One turn sends every row of this set to another row. A few are shown first. Where does it send the rows asked after them?
Pero: [ -6 -17 -12  19  12   6 -15 -14 -14   1   7  -4 -17 -28]
zarur: [  8 -12   4  14  16  13 -31 -18 -12 -12  23   4   0 -20]
dad: [ -2  17  13  17 -14   8   3  -5   4 -19 -22   9  17   2]
zivu: [ -2 -14  -1  20  14  13 -23 -18 -11  -4  17   3 -11 -26]
mog: [-23   9  15 -24  14   8  14   2 -29 -16  -3   8   0   2]
mugi: [-21  11  16 -26  15   9  12   2 -28 -17  -1   9   1   4]
Palog: [-18  10  13 -28  13   5  13   2 -29 -20  -2   7   4   6]
vut: [ 11  16   8   0  21  22 -19  -6   7  13  14  13 -18  -9]
rel: [ 18 -11  -2   5  16   8 -34 -16 -16 -20  25   1   8 -11]
Tiz: [-24   8  11 -27  13   6  16   2 -30 -15  -5   6  -1   4]
zer: [ -5  16   9  17 -15   5   6  -5   4 -16 -26   7  15   1]
sogi: [ -4  15   4  16 -16   4   8  -2   2 -15 -29   5  14   1]
sed: [ 22  17   9  -7  22  18 -25  -5   3   4  19  12  -8   0]
mepa: [  2  18  12  13 -13   6   1  -5   3 -22 -23   9  22   4]
domuz: [  8 -13  12  -3   3  -3   1  24  14  -1  25  -3  16 -31]
tarep: [ 27  13 -30 -16  18  -5  -9   8  -7   6  -1  -7 -12   5]
Siv: [ 24 -12 -16  -2  15  -3 -29 -10 -21 -23  18  -6  11  -7]
bok: [  3  16   1  11 -14   0   7  -1   0 -21 -28   2  20   6]
gadet: [  8 -15   1  -4  -1  -9   7  28  12   1  18 -11  14 -31]
bimot: [ 15 -13   8  -7   1  -7   1  25  11  -4  24  -8  22 -26]
Fotog: [ -1 -18 -27  13  11  -3 -10  -9 -17  -1   2 -11 -15 -23]
ziter: [ 14 -13   2  -8   1 -10   3  28  12  -2  22  -9  20 -26]
piba: [  5  17   3  10 -15   0   4  -2   1 -22 -26   3  23   8]
Tuk: [ 33  16 -17 -20  19  -1 -19   5  -5  -1   9  -2  -4  10]
safo: [-19  10  15 -28  15   7  11   3 -30 -18  -1   9   3   6]
peno: [-19   9  10 -28  14   4  14   3 -30 -18  -3   6   3   6]
Puf: [ 12 -13  11  -4   1  -5   0  25  14  -3  26  -5  20 -27]
kuzop: [ 20 -15 -30  -1  12 -10 -20  -7 -23 -18   9 -13   5  -9]
muba: [  5  12 -18   0  16   7  -2   2   1  21  -3  -1 -29 -11]
gikub: [-20  10  10 -28  13   5  15   4 -30 -17  -5   5   0   5]
Difuz: [ 14  11 -29  -9  16  -1  -2   7  -4  16  -6  -7 -23  -3]
Koge: [ -2  14   1  14 -16   1   8  -2   1 -17 -30   3  16   2]
fudab: [  6 -15  10  -1   2  -3   4  23  15   3  22  -5  13 -33]
gaz: [ 12 -15   1  -6   1 -10   6  28  11   0  19 -10  18 -28]
zolas: [ 31  18  -4 -17  23   9 -25   0  -1  -3  18   6  -3   8]
vuvat: [-24   9  13 -25  14   7  16   3 -28 -16  -4   7  -2   2]
nor: [  5  17   8  11 -14   4   1  -4   1 -23 -23   7  24   7]
ligu: [  6 -16   5  -1   1  -6   6  25  13   4  20  -8  11 -34]
nugu: [  3  13  -3   4  19  16  -9  -3   5  21   4   6 -28 -13]
teti: [ 11 -17 -34   4  10  -9 -13  -6 -22  -9   2 -15  -6 -16]

Tiz goes to Palog
dad goes to Koge
And these:
tarep goes to sed
zarur goes to Fotog

One turn sends every row of this set to another row. A few are shown first. Where does it send the rows asked after them?
Taf: [-28  -1 -25   5  -3  -4 -21  -6  12  23  -6  16]
pifed: [-28 -13 -38 -33 -14   9 -22 -10  -5  13 -14  -4]
Zopi: [-30 -14 -47   0   6  14   9 -22   9  -8   8 -11]
bom: [  5 -42 -46 -23  -3   4   6 -19   8   9   2  17]
gugu: [-21 -13 -50 -25 -22  28   9 -18  21  13  -5  -5]
Bomel: [  7  -2 -57 -17  -4  -9  22 -17  10  14 -32   1]
Zega: [-10  -7 -21 -14   6  16   3  10  17  -4 -23 -28]
tuver: [-33 -30 -30 -25   2  31   4 -13   1  21 -24  -7]
zitod: [-23   3 -22 -35  -4  20  -3   1  -8  -2 -24 -16]
zomeb: [-19   5  -7 -20 -14   3   2 -35  22  17  12  -3]
kuza: [ -2  16 -11   3   4  -3  12 -12   1 -10 -29  21]
nivu: [ -9 -16 -40 -39 -10  29  16 -26  -4   3  -7  22]
Kopu: [-16 -10 -15   3  12 -14  -9   5   6   7 -34  15]
kibo: [  9 -14 -35 -19  -3  14  -9 -43  -8  19  -7  25]
Meb: [-30 -14 -28 -11  28  26   8 -14  -6  10   9   3]
Nikem: [ -6  -8 -11 -26  -9 -16   7  -7  37  12 -25  -7]
zak: [ -1  -4  -7 -15  -8   0  20 -39  25 -12 -25   6]
Nobe: [-22 -14   2 -19   2  10   2 -48   4   4  -3  17]
banir: [-16 -29 -14  -2  -4  -4  -1 -42  31  -1  -9   6]
Pav: [ -7  -2 -28  21  -2 -10  -3 -14  23  -4 -12  16]
posaf: [ -7   2 -45 -26 -25  10 -12 -33  -2  17  -2   5]
Bomul: [ 27  -7 -16   0  17  20  16 -22  14   1 -15   2]
zogan: [-11   7   5 -43  -3  -2  10 -13  10  17 -18   4]
buze: [-26 -18  -1 -31   2  -7 -11 -15  16  29  -3   4]
zad: [ -1 -28 -26  -4   7   6  17  -7   9  22 -15 -32]
pokin: [-20  -7 -46 -12   3  12  21 -33 -10 -20 -17   2]
matuv: [ 13 -30 -16 -18  19   6  23 -16 -15  13 -16  -4]
vekep: [-13  -1 -20 -19   0  30  26 -16  -4  17 -23 -26]
vaf: [-10  12 -29 -16  18  23  21  -8   6  26  11  -5]
Lor: [-13  22 -21   1  -9 -10   0   4  15  12 -20  -1]
zulis: [  6  -3 -37 -30  18   2  20  -9  -5  32 -32  13]
lagug: [-14  25 -22   5 -10   7   0 -23   7   6  -1  21]
zaz: [ 25 -14 -36 -17  -5   2  29 -22   4   4   3  -2]
sud: [ -9 -26  -3 -26   7  -9   8 -20  20  -1 -40  13]
pira: [  5 -22 -10  -7  27  19   6   0  11  -2 -27  -8]
Dop: [-14 -28 -56 -13   6  -7  10 -23  -2  -3 -35   8]
Nir: [-18  -7 -16   6  11   4  -9 -22  -3   1 -15  37]
Pud: [ -3 -10 -38 -17  21   5   9   2  14  43  -6   0]
nid: [-24  17  -9 -12   4   3  -6  -5 -11  16 -23  22]
puza: [ 22 -24 -33   3   7   9  -3 -34  16  17  -6  13]

zad goes to gugu
Nobe goes to sud
And these:
kibo goes to pira
Kopu goes to Taf
zulis goes to Meb

One turn sends every row of this set to another row. A few are shown first. Where does it send the rows asked after them?
gotef: [ 15   5  16   5  -4 -17  -6 -13 -33 -32 -27  -4  -7 -17  19  -1   4  -6
 -36   7 -36 -10  -4 -22  -9  -3  11  19]
peme: [ 19 -18  -2   9 -21   4  16 -27 -14 -27 -13  -7 -32 -36  20   9  12  17
   9 -14 -18 -15  13 -22   2   6  12  12]
fol: [-38  -8  -3  16 -14   7   5  -9 -17 -21 -40   4  -7 -38  16   5  -2  11
  -1   0  -6 -12  20 -28   7 -10   0 -10]
giz: [ 12  21   0 -16 -11 -15  12 -13 -10   7   6  -7 -11 -19  28 -28   5   4
   2 -11  16 -14  14 -26  -9  13  30 -23]
velam: [-16  -3  -7  12  -6  11   5 -22 -18 -14 -23 -33 -21 -44   1  -7   5   6
  -1 -10  25  -4 -19 -12   4 -16  14   5]
roba: [ -1  19 -18  13 -15  30   9 -12 -13 -23 -33  11  -4   0   4 -11  24 -19
  35 -10  -9  -5 -12  -4 -10   3   9  -3]
kani: [ -7  26   4 -17 -26 -16   7   0 -26   5 -19  -6  18  16   0 -31 -17  14
  10   1 -12 -23  14 -23  -5  12  25 -13]
pif: [ 17  12  -4 -12  -9   2  -4  -4 -20 -28 -14  -6  -8  -6   4  30  -1  27
  11   4  -5  21  14   6  -5 -14  14   7]
zap: [-11  13 -12  25 -37  -4   9 -25 -14  -4  -8   9  10 -21  12 -43   6  18
  -5 -20 -25 -11   7 -35 -16  10  19  -6]
giki: [ -7   7  -9 -17 -23 -28  -9 -33  -6 -13 -11   3  19 -26  15 -25 -19  34
  -6  -4 -10  10  17  -3 -16   1  25   1]
Nitur: [-11  23 -27 -11 -14 -18   4  -5 -13   8 -24 -31 -12 -12   9 -29 -11  18
  -8 -27  -6 -26  -3   0 -25   1  22  -4]
bodil: [  1  14 -18 -16 -19  -9 -20  -3 -17  -5  12 -17  -4 -25  -4  -2  20  25
 -32   7   2 -32  -2   8  10  11   3  -2]
mupe: [ 12  22 -22 -17 -17   7  -9 -12 -15 -11   3  -7  21 -15   3 -34   1  11
  16 -35 -15  15  -8 -16 -17  16  26   3]
basat: [  7  -2  10 -14 -30  -9   2 -32 -16 -14 -31  11   4  -2   7   8   6   6
  45   9 -12   4  17  -6  -3  19  -5  10]
Figak: [-20   3 -25  -8 -28  -5 -10  -3 -18  -7  -7 -10  26 -16 -10 -16  10   1
 -19  13   0 -48 -10  -9  14  13   1 -11]
Kogeg: [-16 -12 -15  -6 -13  14   5 -21  -8 -23 -36 -27   1  -8  -3 -10  -4   6
  29 -29 -22 -10  -8 -16   3  -4 -16  14]
ruv: [ 25  31  19  -8  -5  -4 -11 -19  -7   0 -31  -9  11 -21  -2  11  19   0
  39  -2  12  -2  -6   1 -12   7  15  -1]
lubo: [ 15   4  17  -8  -5  -3  -2 -11 -21 -26 -34 -11 -16 -21  20  -4  13 -13
 -38 -12 -19 -14  -7 -14   0  19  28  28]
Govu: [ -5   8   8  -7 -10   6   8 -36 -15 -18 -42 -38  21  13   4 -10   7 -10
 -31 -14  -7   0  -3 -13   9   0  -6   2]
gafu: [-10  17 -10  17 -21  -1   0   2 -10  -6 -55  -9  12   3 -10  -5  -7   8
  20  17  -3   0 -19  -3  -9  13  -6  13]
Vosos: [ -5  -5   7   0 -44  15 -22 -11 -19 -25  14   8   6 -18  14  -7  17  25
 -29  -5  -5 -25  12   0 -11  12   5 -15]
lut: [ -3   4  -3 -14 -42   3 -26  -1   2 -25   3  12  27   1  12  -6   4   9
  -9   3  -3 -17  -4  18 -23  12  -5  -1]
Bavoz: [  9  24 -14 -13 -27  -5  -9  -3  -1  -3  16   5  14  -4   1 -14  26  -6
  -6  17   7 -33 -13   2   8  17   2   0]
netav: [-10  18  18  21  -7  16   7 -11  -5  -7 -43 -22  19 -16 -11 -13   8   1
  21 -14  -8 -31 -10 -33  10  -8   3  -8]
fopi: [  3  26   6 -17 -28 -12  -8 -34 -36  -3 -27  -8  15 -19  16  13  17 -36
  -3  -8 -14   5   3   6 -15  -1   6  17]
lekid: [ 17  22  23   4 -27  21  13  -6 -17 -10 -15   1  -6 -21  10   9   7  16
  10  17   6   5  16 -11  24  19  30   6]
fep: [ 12  10  17  14  -8 -14   1 -13  -8 -13 -40 -21  -7 -42   2  19  -2  33
  -5   1  -8 -30   6  -8  -3  -9  28   5]
ven: [-12 -14 -19  -4 -35  19 -22  -4 -16 -30   5  -9  24 -17   6 -15  13  -2
 -14 -20   3 -27 -16  -5 -21   7  -1 -17]
novin: [  1  19   2  -3  -3  20   5 -27 -14 -17 -35 -29  24  -9  22  -9  11 -20
 -25 -15 -24   2   5 -24  11   9 -17 -10]
Lofad: [  0  17  16  -5 -36 -21  -3 -20 -28   9 -31  -4  16  -5  15  16  21 -29
  -9  -6   1   7   6 -18 -11  18   0  18]

roba goes to lekid
Lofad goes to gotef
And these:
kani goes to giki
lut goes to bodil
fep goes to Kogeg

